Each path below is one point turned by a fixed rotation once a step. After each direction that follows a path, write how fast that rotation turns it, in degrees per step (0 if it stays still).
Each turn is a multiple of 5 degrees from 10 to 175, or 0.
Each row of a path follows its step; steps can be skipped.
Rotation 1:
step 0: [-0.77  1.27  1.75 -0.11  3.06 -2.39  3.04 -1.85  4.19  0.64  5.39  0.44
 -0.40 -0.44  0.50 -0.55  0.42 -0.44  1.62  2.58  0.09  1.45 -0.50 -6.04
 -0.63  2.55  1.80 -1.60 -1.48 -2.37 -0.84  0.22  3.20 -1.13  2.75  0.26
 -3.39 -3.46  0.33  1.45  4.05 -2.06  4.83  2.17 -1.32  1.12  2.53  1.51
  0.36 -1.07  0.19  1.10  2.67 -0.01]
step 1: [-1.83 -1.77  2.06  1.47  0.47 -0.33 -0.54 -2.90  0.03  2.08 -1.06  0.58
 -3.11  2.32  0.67  0.49 -1.39 -1.85 -1.64 -0.23 -1.29  1.77  1.24 -4.44
 -1.23  0.93  1.98  1.93  1.35 -1.99 -2.26 -1.81  1.09 -0.73  1.87 -1.50
 -3.51  3.28  1.47  0.60 -1.17  5.42 -0.93 -2.86 -5.38  2.47 -5.35  1.93
 -0.70 -0.14  1.00 -3.14 -0.45 -3.38]
step 2: [ 0.73 -4.81  2.28 -2.08 -0.77  1.98  1.80  2.30 -2.80 -1.70  0.48 -2.10
  1.35 -3.61 -0.42  0.02  1.00 -0.65  0.05  0.39  2.04  2.17 -3.51 -2.69
  2.40 -0.01  1.47 -1.10 -6.24  0.27 -2.13 -2.20  2.90  1.98 -1.41 -1.89
  2.01  0.87  1.83 -2.37  4.13  1.76 -5.35 -2.00 -1.30  0.00 -0.85 -0.20
  2.52  1.36  0.33 -1.38 -0.92 -0.29]
step 3: [-1.52  1.10 -1.96 -1.54 -3.97 -1.53  1.14 -3.50 -1.72 -0.98  6.21 -1.33
 -3.51 -4.32 -3.27  2.91 -2.14  3.38  2.91  2.21  3.45  2.12 -2.00 -1.97
 -1.26 -2.11  0.64 -1.06  0.57  1.35 -3.73 -1.20  0.58  2.07 -2.00  1.17
 -0.15 -2.18 -1.52 -1.73 -3.21 -1.26  1.51  0.22 -0.09 -2.54 -0.97  1.04
 -1.10 -0.30  1.91 -0.26  0.28 -1.63]
step 4: [-2.76 -1.01  1.52 -1.37 -0.14  3.66  2.19  1.52  0.13 -1.40 -2.05  0.82
 -1.42  1.44 -2.56  2.08 -2.48  2.12  2.03  0.16 -2.33 -0.55  0.72 -0.52
 -1.99  3.62 -2.26  1.70  3.08  2.13  1.31 -5.59  1.37 -0.49 -2.12  3.06
  1.70  4.36 -1.46 -2.27 -1.47 -0.50 -0.81  0.72 -1.80 -1.51 -3.38 -0.27
 -5.04 -1.60  0.42 -2.67  0.30  3.90]
step 5: [ 0.33  0.23  0.51 -2.68  1.08  1.05 -0.44 -0.46 -3.63 -0.45  1.17 -1.37
  4.42 -2.06 -0.49 -2.56 -0.86  1.16 -0.42 -2.42  1.44 -5.45 -4.32  1.77
  1.95  1.70  1.81 -0.71 -1.64  0.45  4.80 -5.14 -0.52 -1.23 -0.01 -0.01
 -0.94 -0.52 -0.88  0.24  4.51 -0.42  3.07  0.97  2.03 -0.72 -1.28 -1.70
 -0.84 -2.60  5.28 -1.23 -0.48 -0.37]
step 6: [-2.24  0.43 -1.92  0.58 -1.60 -1.52  3.55 -3.00  0.73  3.62  2.15 -0.58
  1.47  3.15  2.27  1.95  0.64  1.99  0.57 -5.19  1.01 -0.89  0.52  0.48
 -0.10  1.67 -0.62 -0.96  1.69 -1.23 -1.91 -0.67  4.64  2.43 -1.16  0.41
 -0.76 -1.03 -1.78 -0.19 -2.95 -0.23  2.93 -0.42  2.41  5.72  3.68 -1.10
 -1.32 -2.59  3.76  0.93 -3.56 -1.84]
step 7: [-2.10  1.02  1.12  0.49 -0.28 -1.44  3.90  0.67 -1.60 -0.50 -1.65 -4.26
  0.87  2.24 -0.59 -0.69 -3.15 -0.92 -2.00 -0.50 -3.24 -0.23 -2.12 -1.36
 -1.99  6.44 -3.27 -1.19  2.07 -2.33  1.24  1.34 -0.08  1.56  4.78  0.46
 -2.24  2.20 -1.46 -1.16 -0.06 -0.08 -1.97 -4.31 -1.30  0.01  1.72 -2.24
  3.92 -1.43 -2.75 -1.47 -1.42  2.68]
step 8: [ 0.77 -2.03 -2.58  1.14  0.71 -2.03 -0.40 -1.41 -3.04 -0.65  0.38 -0.76
  1.49  1.23 -2.18  2.50 -1.54 -1.89 -0.34 -2.43 -3.20 -0.47 -3.52  0.51
 -3.05 -1.89  1.22 -1.31 -3.95 -0.83 -0.48  1.18 -4.36 -0.22  1.42 -1.78
  2.01 -2.00  5.10 -2.72  0.65  0.83  0.66 -4.78  5.13  1.23 -4.17  0.69
  2.35 -2.13  2.10  1.30  1.19  0.13]
step 10: [ 0.01 -0.07 -1.93  0.17  2.50  1.46  2.10  0.60 -0.89 -5.49 -0.77 -0.72
 -2.49 -1.82 -0.99 -6.01 -1.35 -2.55 -0.98 -1.52  1.03  1.60  1.58  0.45
 -1.01  0.85 -3.47  0.99 -0.42  0.24  2.92 -0.90 -3.81  0.92 -0.22 -0.33
  0.40 -4.34 -1.46 -3.55 -4.10 -1.62  3.62  1.34 -1.35 -2.45  1.21 -1.66
 -0.13  0.64 -1.89 -1.67  0.94  5.01]
Speeds:
[-1.46 -0.39 -0.59  0.42  0.83 -0.77  0.39 -0.26  0.04 -0.17  0.62  1.08
  0.26 -1.35  1.19  0.11 -0.07  0.50  1.07 -0.24  0.55 -0.20 -0.49 -0.13
 -0.65 -0.89  0.34 -0.37 -1.29  0.17 -0.70  0.12 -1.56 -0.07  0.85  0.12
 -1.19  0.35 -0.16  0.33  0.48  0.20 -0.14  0.69  0.90 -0.10  0.05 -1.18
  0.20 -0.13  0.70  0.70  0.69  0.76] => 135
[ 0.58  0.10  1.23  0.50  1.36 -0.58  0.29 -0.25  0.28  1.47 -0.61 -0.62
  0.31  0.03 -0.28  0.11  0.09  0.52 -0.43 -0.13 -0.84 -0.04  1.22 -0.16
 -1.05  1.28  0.50 -0.90 -0.26  0.81 -0.09  0.66  0.42  0.04  0.80 -1.11
 -1.25  0.22  0.14  0.71  0.61  0.09  0.32 -0.51  0.36  0.70  1.10  0.09
  0.65 -0.97  0.73  0.19 -0.51 -0.77] => 55
[-0.88 -0.50 -0.47 -1.00 -1.17 -0.62 -0.26  0.69  0.07  0.26  0.72 -0.50
 -0.07 -0.01 -1.27 -1.40 -1.24  0.26 -0.21 -0.53  0.56 -0.83  0.37 -0.34
 -1.22  0.02 -0.14  0.60 -1.17 -0.32  0.78  0.69  0.73 -0.54  0.00 -1.53
  0.04 -0.38  0.50  1.09  0.50 -0.24  0.72 -0.34 -0.03 -0.63  0.12 -0.60
 -0.65  0.69 -0.66  0.36  0.57 -0.14] => 145
[ 0.00 -1.47 -0.09 -0.82  0.69  0.60 -0.79  0.40 -0.61  0.17  1.42  0.25
  0.67  0.06 -0.65 -0.08  0.13 -0.06 -0.33  0.24  0.21  0.47  0.70 -0.14
 -0.58  0.65 -0.31  0.15  0.20  1.21 -0.99 -1.36 -1.71  0.32  0.02 -0.32
 -0.17 -0.14  0.32  0.08 -1.12 -1.42 -0.82  0.25  0.54 -0.05  0.24  0.28
  0.24  0.57 -0.88 -0.77 -0.12 -1.15] => 55
Rotation 2:
step 0: [ 0.03  2.64  1.11 -2.16  2.05 -7.31  1.44  3.33  0.86  0.14  1.01 -2.85
  1.02 -2.50  3.91  0.51  5.87  0.64 -3.09 -0.43 -1.56 -0.11  0.91 -0.74
  2.90  2.75  2.38  0.98  1.31  0.60  0.98 -1.48 -3.24 -0.22  5.04  0.38
  1.08  0.82  2.95  1.12 -0.06  0.13 -2.19  0.65 -0.81 -3.77  0.33 -1.71
  2.57  2.51 -4.05  0.31 -1.01 -1.02]
step 1: [-3.08  2.83 -1.53  3.32  0.47 -4.23  1.29  4.26 -1.11 -1.35  2.44 -2.90
  1.45  2.17 -2.25  0.55 -1.96  3.40  1.41 -0.96  0.27 -2.36 -3.26 -2.01
  3.59 -0.55  1.42  2.23 -1.09 -4.60  4.31  1.46 -3.68  2.89  0.42  2.45
  2.29 -2.32  0.73  1.14 -0.20  0.45  0.71  1.27  2.34 -3.05 -0.25  1.29
 -0.17  2.25  1.35 -4.33 -3.19  0.26]
step 2: [-0.32  4.94 -4.17  0.64  1.27 -2.70  4.58 -0.57 -3.15 -1.61  0.78 -1.39
  1.68 -5.06 -0.08  1.13 -3.59 -2.84  0.53 -2.17  2.45 -3.77 -0.51  1.53
  2.52  2.74 -1.53 -0.50  0.68 -4.38 -0.30 -1.00 -0.63 -0.98 -1.55 -0.89
  0.43  2.94  0.79  0.83  0.76 -1.05  1.32 -1.16 -3.01  3.83  0.17  0.47
  0.76  3.30  2.14  1.29 -5.39  2.01]
step 3: [-1.76  2.13  1.97 -5.13  1.34 -3.58 -2.46  2.35 -2.79  0.58  2.65  0.44
  4.93  1.86  1.54  0.90  0.05 -0.07  0.67  4.05  1.44 -2.88 -2.05  0.51
  4.21  2.35 -0.03  0.53 -1.21 -0.25 -2.30  0.89  0.27 -2.11  2.99  3.16
 -1.71  2.77  0.67  2.99 -0.33 -0.93 -0.49 -3.51  2.00  3.43 -1.34 -1.05
  4.00  1.10 -1.91  2.88 -0.49  4.50]
step 4: [-1.86  1.89 -0.62 -1.31 -0.14 -2.17 -3.68  5.71 -6.20  0.05  0.20  0.29
  0.23 -4.74 -1.06  0.34 -0.75 -3.00 -2.29 -0.56  1.19  1.24 -2.90 -0.32
  2.50  0.09  2.24  6.85 -0.72  0.42  0.24 -0.91  0.75  3.08 -0.95 -0.54
  0.12 -1.24  3.35  2.45 -1.22 -1.92 -1.30  0.66  4.37 -2.38 -1.55 -1.84
 -1.44 -2.63 -2.01 -1.43 -1.96  1.76]
step 5: [-1.93  3.61 -1.14 -0.93 -0.74  1.74  1.59  3.13 -3.82  1.00  1.79 -3.33
 -2.41 -2.72 -1.61 -2.97  1.56  3.71 -5.47 -1.16  3.08 -0.66 -1.99 -1.13
  1.55 -0.05 -2.07  0.31  0.30 -2.92 -0.50  0.71 -1.59  3.15  1.54 -1.75
  6.81 -1.33  1.84 -0.64  0.47 -2.06 -0.54 -4.83 -3.54  0.84  1.33 -1.94
  0.07  1.51 -1.18  2.02 -1.13  1.63]
step 6: [-3.88 -0.26 -0.75  1.85 -4.89 -1.15 -1.55  5.14 -5.05 -1.26  4.78  0.53
  1.91 -2.19 -1.71 -0.91 -1.65  3.26  3.07  0.73  3.57 -1.85  1.33 -0.92
 -0.61 -1.92  0.52 -3.15 -0.97  1.08  2.17 -0.35 -0.67 -2.82  1.69  1.41
 -0.08 -0.39  1.15 -1.30  2.53  3.57 -1.47 -0.92 -0.94  2.32  0.30 -1.87
  4.42  1.26  0.15  2.84 -4.52  1.18]
step 7: [ 0.15 -0.53 -3.44 -0.70 -1.63 -1.87 -2.37  1.12 -2.57  1.34 -0.32  1.77
 -1.01 -7.23  0.10  1.52 -0.66  0.67  0.35  0.22 -1.41 -2.53  0.30  2.37
  5.99  1.66 -1.83  1.91  0.10  0.54 -1.80  0.52 -4.03 -3.41  2.70 -0.54
 -1.66 -0.24 -0.21 -1.25  1.81 -1.54  2.18  1.39  0.14 -4.42 -5.54 -3.67
  3.29  0.34 -1.73  2.77 -1.71  0.01]
step 8: [-2.84  2.61 -1.01 -4.00  0.43  0.30 -0.42  3.74 -1.87  2.75  2.30 -0.42
 -4.28 -0.07  2.34 -0.24 -0.16  0.44 -2.11  2.32 -0.49 -0.78 -4.39 -0.28
  3.84  1.08  1.31 -2.77  3.01 -3.32  1.62  2.47 -5.55  1.83  2.39 -0.73
  0.94  3.65  1.26  1.44  1.66  3.59  0.78  2.20  1.68 -2.24  1.23 -4.39
  0.75 -0.65 -0.30 -2.75  2.01  2.15]
step 9: [-0.34 -0.07 -5.34  0.11 -1.95 -3.45  0.03  5.12 -2.47  1.95  0.25 -2.55
  2.78 -2.39 -2.69  0.42 -2.63 -0.66 -0.47  0.38 -1.25 -0.81 -2.29 -3.28
 -1.93  1.28 -0.47 -3.67  1.02 -0.38  2.75 -1.18 -2.23  0.15 -0.97  0.23
  2.18  3.43  6.40  0.40  0.18  0.96 -2.30 -0.16 -4.09 -3.10 -0.93  3.92
 -0.41 -0.28 -0.45 -2.33 -1.98  3.59]
Speeds:
[-0.19 -0.18  1.22  1.38 -1.29 -0.05  1.30  0.59  0.95  0.17  0.47 -0.86
 -0.12 -1.17 -0.66 -0.91  0.79  0.08  0.00 -0.62  0.57 -0.83  0.57  0.55
  0.43 -0.12 -0.12 -0.58 -0.21 -0.52 -0.35 -1.09  0.22  1.07  1.20  1.18
 -0.91 -1.15  0.37 -0.17 -0.96  0.32  0.25  0.02 -0.01  0.11 -0.26  0.20
  0.19 -0.56  0.08 -0.12  0.41 -0.44] => 70
[-0.03  0.58  0.32 -0.32 -0.30 -0.90 -0.16 -0.40  0.11  0.02  0.06  0.14
  0.66  0.24 -0.70  0.68 -0.40 -0.27 -0.09 -0.68  0.80 -0.13  0.60 -0.49
  0.21  0.58 -0.03  0.49 -0.01 -0.50 -0.69  0.88  1.78  1.13 -0.17  0.13
 -0.22 -0.72  0.08  1.85  1.14 -1.65  0.65  0.32  0.04  1.39  0.92  0.60
  0.03 -0.01 -0.76 -0.56  0.19  0.70] => 40
[ 0.24  0.35  1.24  0.76  0.20 -0.55  0.50  0.28  0.23 -0.38  0.87  0.74
 -1.25 -0.33 -0.18  1.32  0.18  1.74  0.90 -0.50 -0.90 -0.37  1.27  0.60
  0.20  0.55  0.33  0.00  0.07  0.60  0.95  0.72 -1.23 -0.57  0.22 -0.58
  0.59 -0.55 -0.38  0.18  0.79 -0.27  1.06  0.98 -0.39  0.05  0.34 -0.20
  0.41  0.60  0.41 -0.18 -0.79 -0.42] => 60
[ 0.27  0.29 -0.43  0.00 -0.96 -0.66  0.59  0.02 -1.11 -0.67 -0.16 -0.17
  0.66 -0.53 -0.57  0.05 -0.60 -1.58 -0.32 -0.08 -0.92  1.06  0.58  0.53
 -1.22  0.09  0.76  0.17  0.28  0.14  0.32 -0.04 -0.33  0.46  0.75 -1.52
 -1.20 -0.25  1.15  0.14  0.60  0.51 -0.45  0.92  0.30  0.61  0.20 -0.18
 -0.57 -0.50  1.19  0.61 -0.81 -0.90] => 155
[ 0.78 -0.66 -0.44 -0.34  0.12 -0.63  0.42  0.66 -0.71 -1.14 -1.00 -0.56
  0.38  0.36  0.47 -0.26  0.63  1.01 -0.73 -1.82 -0.77  0.17 -0.54 -1.21
 -0.18 -0.40  0.95 -0.53 -1.07  0.88  0.05 -0.01 -0.06  1.22 -0.38  0.03
  0.47 -0.54 -0.10 -0.81 -0.52 -0.40 -0.07  0.27 -0.70  0.00  0.92 -0.43
  1.18 -0.69  0.49 -0.34  0.06  0.86] => 80
[-0.24  0.01  0.18  0.50 -0.55 -0.53 -0.41  0.59  0.57  0.02 -0.58  0.95
 -0.56  0.23  0.84  0.60  0.74  0.86 -0.87  0.46  0.07  0.10 -0.10 -1.66
 -0.17 -0.43 -0.54  0.38  0.47 -0.91  1.10 -0.54 -0.18  0.50  0.54 -0.28
  1.28  0.02  1.59  0.40 -0.53 -0.38 -1.01 -0.01 -0.26  0.13  0.54  1.01
 -1.70 -0.67 -0.27 -0.01 -0.45 -0.86] => 85
